Each named move below is a turn or a mirror, shown by a few rows before and after it. Which moves, in which order, take the first row of each later pair to the second? The first pair is answered.
Y (before -> after):
[ -2.8  19.7 -38.5  -8.1  25.7  19.7  -2.1   7.0  10.5   0.6 -29.4  -9.2
  -2.7   0.2  11.4   8.8  -4.3  23.8  14.0   8.9] -> [  0.1  -6.0 -45.4  -6.5  14.0  23.0   1.2   2.6  -3.0 -11.8 -27.9  -9.6
 -11.1   9.0  12.5   8.8  -9.7  20.4  16.4  -1.6]
[ -4.6  -6.9  28.2  -5.6 -11.6 -46.6 -22.5  -0.1   6.8   9.3  25.2   0.7
  11.6 -17.7  -5.9  20.6   7.7  -7.2 -18.5   7.9] -> [ -1.6 -33.2  21.3  -4.0 -22.2 -43.2 -17.5  -5.5  -6.2  -2.4  27.1   1.9
   2.9  -8.7  -4.7  18.9   1.2 -11.7 -16.4  -3.4]
[  7.0  14.3   3.4 -28.7 -17.6  -9.7 -16.0  15.7 -11.6   2.1   5.3  25.7
  -3.7   5.2 -28.0  16.4   4.5  17.2 -16.7  16.5] -> [  9.6  -2.4  -0.6 -28.4 -25.2  -9.5 -13.0  14.3 -19.4  -6.0   5.6  25.1
 -10.2  10.5 -27.5  16.3  -0.3  15.1 -15.9  10.7]
[ -8.6  11.8   6.8  -1.2 -10.2 -29.2  -1.5   9.5   4.7  24.9  15.6  17.2
   4.4 -19.6   1.1  -2.6   0.1  15.7 -13.5  -0.5] -> [ -3.8 -22.5  -1.2   0.8 -26.3 -26.0   5.0   5.9 -13.1   7.8  15.3  17.9
  -6.7  -6.3   3.8  -2.2 -10.5  12.6 -10.2 -15.1]
U (before -> after):
[  3.8 -41.8 -21.4  10.5 -12.8 -30.2  17.1  -6.1  -7.7  -9.0  12.9  -6.3
   5.6  21.7  12.7   6.9   1.2   4.8 -25.4   4.2] -> [-10.3 -44.7  -5.3  11.5 -27.8  -6.5  16.5  -2.9 -29.2 -20.3  11.5   1.0
  -6.8  11.0  -0.6   5.6  -1.3 -13.7   8.8 -16.1]
[ 10.2   1.7   5.2  -2.4  -3.5  -4.1  -0.8  12.6  -0.3   2.5  -3.5   0.7
   2.2   3.9   8.5  15.0  12.0   2.7 -21.4   6.8] -> [  2.7   1.3  15.9  -2.6 -13.0   5.3  -4.5  13.5 -11.8  -3.9  -2.3   3.9
  -1.5  -1.9   1.0  14.5   8.7  -8.2  -4.9  -5.9]
[  0.6   0.1  11.3  -3.6   0.5  -8.8 -18.3 -12.1  -2.0 -10.9  14.8  -0.1
   6.6  -4.2  20.0  -1.1  -7.3 -20.3   4.4  -1.1] -> [ -5.5  10.6 -13.6   3.7   3.8  15.8   2.9   0.0  -3.5 -14.0  -8.9  -1.9
 -13.2 -10.6   4.4  -7.2   0.8 -11.1  24.3  -1.2]
[ -4.1  34.0   7.5  -3.2  38.1   6.0  -3.7  -1.3  30.4  18.2   8.2 -13.2
   9.9 -10.0   7.4   0.4   4.7   6.1   1.5  23.7] -> [-12.2  22.7  36.5  -8.8  22.1   9.7 -19.6  -4.4  12.5  12.1  22.8  -6.4
  15.7 -12.6   6.1   3.5  -3.5 -15.3  17.4   5.9]
L (before -> after):
[  6.4  12.0 -12.2   8.3  10.3  22.5  16.3  -0.8   1.9   2.5 -20.3  -3.4
  -6.0   6.1 -10.0   2.3  -0.8   9.8  13.9  -3.5] -> [  6.7   1.4 -12.9  13.5   1.7  11.3  19.1  -3.1  -4.2  -0.7 -20.4   3.5
  -9.3   3.8 -19.0   6.5  -0.9  14.0   4.4  -3.8]
[ -9.2  41.0 -29.1   5.8  -2.2   2.3  35.9   3.1   1.5  -2.7 -15.7   2.0
  -2.7 -16.0 -31.0  -2.6  15.8  28.0   2.4  21.7] -> [-11.1  45.2 -32.9   0.2   4.9  21.3  33.3   4.5   6.0  -6.0 -15.9  -7.9
  -1.6  -8.6 -19.7 -12.5  10.0  21.1  18.6  16.9]
[  4.3  -6.1 -10.2   2.4   2.7  -2.3  14.5   7.3   6.6  -2.8  -9.9   9.0
  -1.5   0.7  -5.0   0.8   4.8   1.4  -4.2   9.0] -> [ 3.3  3.5 -8.4  0.9  8.1 -1.5 12.8  8.6 13.0  2.0 -7.9  7.9  2.9 -3.4
 -3.6 -1.6  5.3  3.4 -3.0 11.1]
[ 12.0  -7.7 -19.9  16.8   4.0  -5.9  25.6 -11.3  10.8  -5.1 -17.4   0.3
 -12.1   1.5  -2.6   0.5   7.0  20.0 -10.3   6.1] -> [  9.0   9.8 -12.0  14.2  12.9  -5.7  19.1  -9.4  21.6   1.6 -14.6  -1.5
  -2.5  -3.9   1.4  -1.0  11.4  21.1 -12.1  13.5]
X (before -> after):
[ -4.7   9.1 -12.2 -15.5  21.1  24.2   0.9  -6.3   1.2 -13.3  -5.1 -13.5
  -1.4   9.0  16.8 -18.1  -9.7  -3.9  27.3 -12.7] -> [ -4.2  16.4  10.8 -20.1  21.9   5.6 -17.4 -10.9   6.1  -4.6  11.2 -11.5
  15.6   3.4  23.4 -10.7  -9.7  -8.6  16.5  -8.5]
[  2.0  -0.6  -6.5  -6.7   9.4  19.4   4.2  12.6   0.4  17.4  -2.0 -13.8
  16.8  -8.1  12.8   1.8  15.5 -24.0 -15.7   8.2] -> [ -1.0   2.0   4.0  -5.7   4.3  12.2  -0.1  12.8  -4.2  19.9   1.0  -6.1
  17.8 -15.3   7.1   8.7  17.4 -27.0 -19.0   4.6]
[ 15.1  21.7   1.1 -13.2  26.1 -15.9  -9.5  -7.7  28.5  15.3   4.8  -7.1
  16.0   4.5  14.5  -5.3   2.7   5.6 -24.8  24.3] -> [  4.3  25.2  27.7  -4.9   3.6 -27.7  -9.4  -4.4   5.2  18.1   6.0  18.0
  11.2 -22.6 -14.8  11.9  10.7   0.0 -21.5  16.4]
Now pairs of rows:
Between the rows of a pair lie two moves.
[ 19.6 -19.7 -35.7  -6.5  -5.5 -16.3  12.6  -1.5  18.1   5.4   1.9 -18.8
  20.7  23.0   8.3  -9.7  10.1  17.1 -35.1  19.2] -> [-15.4 -13.7  25.1  -4.5 -42.3   7.6  -1.9   6.2 -27.4  -4.1  11.3   5.6
  10.5  -9.6 -26.6  -0.9   7.0 -25.6  19.9 -19.5] => X then U
[ 14.6 -31.2  -4.6  14.0 -13.4 -19.3   6.8  -9.6 -10.9  -5.9   1.6  14.6
  -2.6  11.5  -0.8   2.0  -9.0  -6.7 -25.0   3.5] -> [ -9.4   8.7  31.0  10.9 -12.2  -1.5  -7.0   1.7 -13.0   4.1   6.2  21.7
   2.9 -17.0 -17.4   2.7  -1.2 -24.9   7.2  -2.4] => Y then U
[-14.2   6.8  -2.9  12.1  -9.6  20.1   6.8 -13.8 -19.6 -18.6 -13.4  10.7
 -20.4  -2.5 -28.5  23.0   7.9  23.6  -7.6   4.0] -> [ -5.6  17.3  10.8   5.0   1.7  -9.4 -10.1 -20.1  -3.7  -5.3   4.7  10.8
   3.5  -1.4 -13.7  27.6   6.6  27.4 -35.4  18.2] => Y then U
[  0.1  -8.3  16.6  22.8 -28.9 -21.9 -17.1   1.8 -12.6  -8.4  20.1  24.8
  12.1  -3.0  -9.9   7.2 -14.4  10.7 -12.7  -7.7] -> [-11.9  17.9  18.6  27.1 -23.1   0.7 -10.5  15.1 -12.8  -4.5   5.4  25.3
   4.4 -18.2 -23.6   3.3  -5.9   8.5  12.7 -10.9] => L then X
[ -2.4  -1.1 -10.3 -10.9  10.2   6.2 -16.1  11.5  15.1   1.6   9.9 -31.3
   8.1  16.5  11.1 -19.3  -7.7   3.5  17.4   6.8] -> [-16.3   3.5  23.9  -1.9 -15.9 -11.4 -18.7  13.6  -9.0   5.4  14.2  -3.2
   4.8 -13.0 -22.1  -0.9   0.1  -3.8  17.4  -1.0] => X then X
[-11.6 -20.4   2.5   2.2 -15.6  25.5   1.2   1.9 -11.1 -19.8   6.8  -5.4
  -4.1   0.1  -4.9  -9.9  -2.1 -19.1  48.4 -15.7] -> [  2.5 -48.8  -7.5  13.6 -31.8 -15.4  11.8  -5.9 -20.0 -21.1   9.3   9.1
  -4.8   2.4 -12.2   6.3   1.6  -1.4   5.0  -6.8] => X then L
[ 11.6  10.1 -48.3  -3.3  12.9  32.7   7.3   0.7  -5.4  -3.6 -30.0 -27.7
 -22.1   7.4  21.0   3.5 -11.8  14.6  43.7   7.2] -> [ 23.1   7.7  -5.8 -16.4  15.3 -19.1 -33.7 -21.0  11.6  12.1  14.9 -25.7
  21.2  14.0  53.4  14.9 -22.7   4.7  -1.8  20.8] => Y then U
[  5.1  27.0  -3.2 -14.7  34.1   9.2  -9.8   3.2  29.5  15.0  -0.2 -15.2
  12.8   6.5  20.5 -11.9  -0.7   5.6   4.9  18.9] -> [ 14.8 -40.3 -19.1   4.8 -11.7 -19.0  17.3  -4.7 -16.9  -9.2 -10.0  11.7
 -16.8   7.7  -9.5   5.7  -3.8  15.0 -21.3   3.8] => L then L
[ -3.8 -17.1 -32.3  -9.4 -23.0 -13.0  18.5  -7.1 -10.1 -22.7 -14.5 -15.8
 -22.5  18.4 -11.6 -21.7  19.5 -16.1 -18.7  -9.3] -> [ -4.0   8.4 -25.0  -3.9 -17.1 -35.6  16.6  -4.1   2.5  -4.0 -16.4  -6.9
 -12.2   0.9 -20.7 -11.3  32.4  -4.6 -38.0   9.1] => L then X
[-27.7  22.6  53.3   0.7   1.2   8.2 -42.4  14.7  11.2   7.0  34.2  18.3
  17.1 -36.5 -21.3  20.9  18.6 -25.8  28.0 -15.5] -> [  0.6  -3.7 -61.4  23.2  20.3  29.2  28.9  26.9  25.3  -8.0 -26.4  -1.4
 -31.4  -6.3 -30.0   5.5  32.5  31.4   9.4   7.5] => Y then U
[  5.7 -17.8 -18.3   2.9  11.7   1.0   3.9   3.9   1.4  -3.0   1.3  -6.9
   8.1  19.0  14.8  -2.5  -5.6  -0.1   4.9   2.6] -> [  7.6 -19.6  -7.6   7.3   3.0 -20.3   2.1   2.4  -3.7   1.4   7.2   4.5
  11.8  11.5   5.8   8.3  -3.3   4.0 -11.7   5.7] => L then X
[-11.1   8.3  22.1  -5.4  -5.6   9.4 -15.0  -7.7  -8.4   6.5   6.0   7.8
   5.2 -10.4   1.0  -7.9  -1.3 -22.2  27.5  -7.7] -> [  1.3  15.7 -24.2   3.2  14.5  13.1  14.4  -1.4  11.5  11.1 -19.6  -3.6
  -9.2  -2.5  -1.4 -13.8  10.0   7.6  11.9  12.8] => Y then U
[ -9.8   5.8  16.5 -12.1  15.7  36.0 -27.7  17.2 -16.9  -6.2  18.1  15.7
   3.7   6.2  -5.8   5.1  -9.9  -1.4   7.3 -21.5] -> [ -5.5 -13.9   9.6  -2.0  -1.0  23.0 -15.6  17.2 -32.7 -12.5  11.1  27.5
  -9.6   4.2 -21.5  13.7  -7.9   8.4  -5.1 -22.8] => X then L
